One turn moves each row of this set onto another row. After a few examples, where does it send each row asked below?
q_581: [-25   5 -15  10 -24  16   7 -14 -17  -2   9  22 -10   1  -3 -35  -3   2
 -16  18]
q_332: [-14  -9  28  -4  -9   6   6   8  -9   2  -2 -32 -16   8   1  12  -3  17
  -1  17]
q_629: [-14  -7  13  -1  24  18  -8  -8 -12  12 -39  22  13   7   2 -24  11 -22
 -18   2]
q_642: [ -3 -19   9   2  30   8  21  -3 -16   1 -11 -27 -10   0  -2 -27   0  20
 -13  31]
q_901: [ 22  -5  13   8  17   2  11 -23 -18   5   1  16   6  35  -4 -16   0  19
 -15  30]
q_66: [ 14   6  -7  -1 -20  19 -10  15 -18   4 -10 -24  -2  11  -5 -11   7 -26
   8   9]
q_220: [-12  -6  29  -8  12   1  -5  -6  -2  28 -36  20  19   6 -17 -20   4  -5
  -4  -5]
q_75: [ -9 -14  27  -4  16  12  14 -17 -14  -1   5  -5 -14 -18 -12   6  30  -5
   3  25]
q_962: [ -6  -3  15   5   9 -18  37  -8 -20   9   0  16  15  -8   6 -19  24   8
   7   4]
q_34: [-23 -11  21 -11  -1  14  16  -3   4 -25  -4  -3  -2  18 -11  -7 -27 -10
   2  36]
q_774: [ 13   4  -6 -17  12  33  -4 -19  -4  22   1 -25 -15   8  -8 -10 -10  -3
 -15  18]
q_22: [ -9  -5   1  -1  12   3  11   8  -2  36  -3  30  11 -21  -4 -15  -2  -9
 -15  30]
q_153: [-26   3 -10   1   3   1  11   7   0  10  -4  34   6  -1  18 -20 -21  -3
   3  33]
q_890: [-12   5 -26 -12  12  -1   5   1 -34 -12 -31  12  12  -7 -27   0  -1  12
   4  17]
q_956: [  6  31  -7   2  18  -9 -11   8  -9  -9  -6  10  -6  -8  -7   7  -2  -4
  -5 -14]
q_763: [  9  -2  21 -19 -30   9  11   7 -11  -4 -12  13 -25   4   5  -5  -2   5
   6  -5]
q_388: [-23  17  14 -24   5  34   2   3 -32   3 -18   6  -4  18  -2  -5  19  19
  -7  14]
q_268: [-26  -3  34  -3  -4   7   3 -18 -17  -3 -12 -10 -23  10  12   4   3  14
  16  16]
q_258: [ 15  29  30  -7   2   3   0  -5 -25   9   1  30  -2  -1  -3  14  -5   1
   4  18]
q_691: [ -6 -21  18   7  25   5  22 -22 -17  17  17   9  11  19 -11  -5 -22  -1
   0 -16]
q_359: [  8  20  -4 -16 -13   6  19 -14 -20 -14 -37   8 -12  16   2 -13 -16 -10
 -17  -2]
q_429: [-15 -22  -7 -17  25  -6   1 -18  -4  10   7  -1  26  11  -7  -5  13  13
  14  -6]
q_322: [  1  -2   2   9   4 -11   9 -22 -35 -16   7  20  19  13   8 -32  -3   4
 -16  31]
q_625: [  5 -29   5  11   5  22  25  13   1  -3   1 -14  12  20 -20   0 -20  -5
  -7   3]
q_524: [  6  -1  -3  10   6  -2 -19 -16 -26  11 -26  23  26 -13   6  -9   9  -3
 -23   9]
q_261: [-14   3  19   8  -4  -6   0  -8 -10  -8  30   9  22   2 -29   7 -10 -11
  -4   1]
q_369: [-13 -33 -22   5   2   9 -15   3 -23  18   7   1   5   6 -21   1 -17 -16
  -5  15]
q_324: [  6   6  -8  -4  -3   1  -9 -25  11 -10 -15  11 -11  15 -16  19  -8 -23
   3   2]
q_825: [-20 -12 -15 -12   3 -13  13  -5   0   6 -33   8  32  -1   0 -17 -23  -7
   7  -6]
q_953: [ 15  11  -2 -20  15 -11  -4  15 -18  -2 -19  12  -4   2 -22  -1 -13 -17
 -11 -17]
q_704: [ -9   4 -17  -2  -5  12  -1  -5 -29  11   3 -38   2   7   1 -12  -7 -30
   2  13]
q_818: [ -4   1  23   4   8   3  13  -4  -9  12 -29  -7   8  20  -5 -19  29  11
 -33  18]
q_577: [-25  -7   0 -23  20   5 -17  -3 -16  11 -17  -2   8  41  -4 -24  -6 -14
 -10  31]
q_338: [-23 -18  30  -3  -3  -2  -3 -23  -6  -3  15   6 -18  17   7 -22  -5   7
 -13  14]
q_780: [ -3  10 -17   6   6  13  18 -14 -43 -14 -20  16  12  -1  -7  -1 -29  10
 -10  27]
q_139: [-10 -19  24   5  15  -3  34 -13 -23  24   4  -5   9  32 -20  -2   5  -1
   1   0]
q_469: [-30  20 -30 -15  -1   1   6  15 -10   5  -3   9 -18  -3  -3   2  -8  -8
  -2  -1]
q_97: [ -5  15   9   0  12 -33  18   9   5  20  -2   8   7  -9 -27  -5  -3  -6
   7   3]
q_850: [  5 -12  -9 -24  -5  -6   1  -5 -34  12 -35 -14  11   7 -17 -25 -14 -15
  10  13]
q_888: [-12  16  -8 -21 -39  10   5 -11 -18  -5  14   0   9   7  -5 -25  -4   0
  -5   2]
q_998: [-12   9  13 -41   5   6  11 -19 -12   6 -23  10  23   6  11   2   2 -25
 -13  -3]
q_169: [-29   8   6  -2  21  18  19   3 -10 -25  -2   7   7  -1  -9 -26 -27  10
   2  35]
q_121: [-11  15   4   0  -9  29   6 -23 -36 -18  -5 -26  12  11 -16  -9 -14  -7
  12  17]
q_697: [ -3  -5  13  -1  50  15  26   1 -12  10   0  22  15  18  -1  -8 -13  -9
   9  19]
q_605: [ 12   2   1  22 -13  18  14  -6  13  -6   5  -8 -20  -2 -12 -19 -17 -14
   0  15]

q_901 -> q_34
q_139 -> q_332
Now these:
q_629 -> q_691
q_577 -> q_261
q_121 -> q_469
q_75 -> q_774
q_850 -> q_97
q_153 -> q_322
q_605 -> q_359

One turn moves each row of this set onto another row. After a few examples, where does it send each row asked below?
q_626: [-15  -1   1  23   0  -3   5   1  -1  23  -2 -16  -4   8   6  21 -27  -8
   9]
q_398: [  3   1 -35   1  18 -12   5 -20   9  12  14 -11 -13 -10 -29  24   9  12
 -27]
q_308: [ 11   1 -27  43   9   6 -12  -2 -12  38   5   0  -1 -34 -10 -12  -6  -3
  -8]
q_224: [ 32  -9 -28  -2 -10  31  34 -39   3  23   5  -2   5 -11 -22  -2  -9 -10
  12]
q_85: [ -2   4 -33   1  17 -15   3 -23  13   6  13  -3 -17 -10 -28  19   7   4
 -27]
q_415: [ 14 -18 -16  13  16   7  11  -7  14  11  22  25  27  -2   1 -18 -32  -1
   8]
q_518: [ 24  -7 -35   6  -9  38  39 -34  -5  26   6  -4  -1 -12 -25  -3 -12  -7
   4]
q_833: [ -2   3 -27  -3  14 -10   7 -18  13  16   7 -10 -10 -14 -28  24  12  11
 -31]
q_994: [ 29  -3 -34   1 -10  35  40 -36   1  16   1  -4  -1 -12 -15  -1 -12  -2
   5]
q_949: [-17  -2  -2  24  -3  -2   1   4   5  23   0 -20   0   5   7  19 -33  -5
   4]
q_797: [  1  11  -3   1   8  24   3 -10  22  27   1   9  -4   0 -42  18 -28  36
  16]
q_269: [ 13 -15 -17  12  17   4  16  -8  17  13  19  31  29  -3   4 -15 -28   3
   6]
q_584: [  8  14   3   2  16  25   1 -12  22  30  -7  11  -5   2 -36  14 -25  35
  13]
q_997: [ 20   5 -33  35  12   2  -9  -1 -19  34   2   1  -5 -32  -8 -15  -8   1
  -5]
q_107: [ 14 -18 -18  19  16   2  13  -9  12  10  22  26  26   0   5 -15 -33   2
   6]
q_958: [ 37 -10 -32  -3  -8  28  37 -35   5  18   2  -6   0 -15 -25  -1 -12  -4
   9]
q_384: [  1  14   4   0  17  25   6  -8  21  37   2  10   3   4 -40   8 -20  32
  10]
q_424: [ -8   3 -31   3  22 -14  10 -22  14  15  15  -8 -12 -11 -31  22   6  -4
 -25]
q_867: [ 32 -13 -32   1   1  30  35 -40   0  18  -2  -1  -2 -20 -28   3  -8  -8
   9]
q_980: [ 21  -2 -31  38  14   6 -10   0 -15  35   5  -2  -8 -33  -3 -12 -10   0
  -8]
q_328: [  0   9  -3  -2   5  28   1 -18  17  26  -1  12   1   5 -44  14 -27  33
  12]
q_931: [ -4  13  -2  -3  10  24   4  -3  20  31  -4  10  -5  -1 -43  16 -26  30
  12]
q_323: [ -2  -3 -39   6  23 -11   9 -25   9  14  12  -8 -12 -13 -27  20  11  11
 -27]
q_471: [ -9  -1   1  24  -7  -4   1   5   0  24   0 -19   0   5  10  16 -31  -4
   6]
q_114: [-19  -7   1  25   3   2   7   4   1  23  -5 -18   7  10   0  13 -32 -11
   4]
q_362: [ 12 -17 -16  13  20  13  13  -3   7  13  26  28  30  -5   1 -13 -27  -5
   1]
q_436: [ 22   1 -30  36  15   0  -8   5 -13  32   4   1  -5 -35  -5 -14 -14   1
  -5]

q_997 -> q_626
q_362 -> q_308
q_323 -> q_931
Now these:
q_384 -> q_518
q_958 -> q_398
q_328 -> q_867
q_949 -> q_415
q_107 -> q_436
q_85 -> q_584

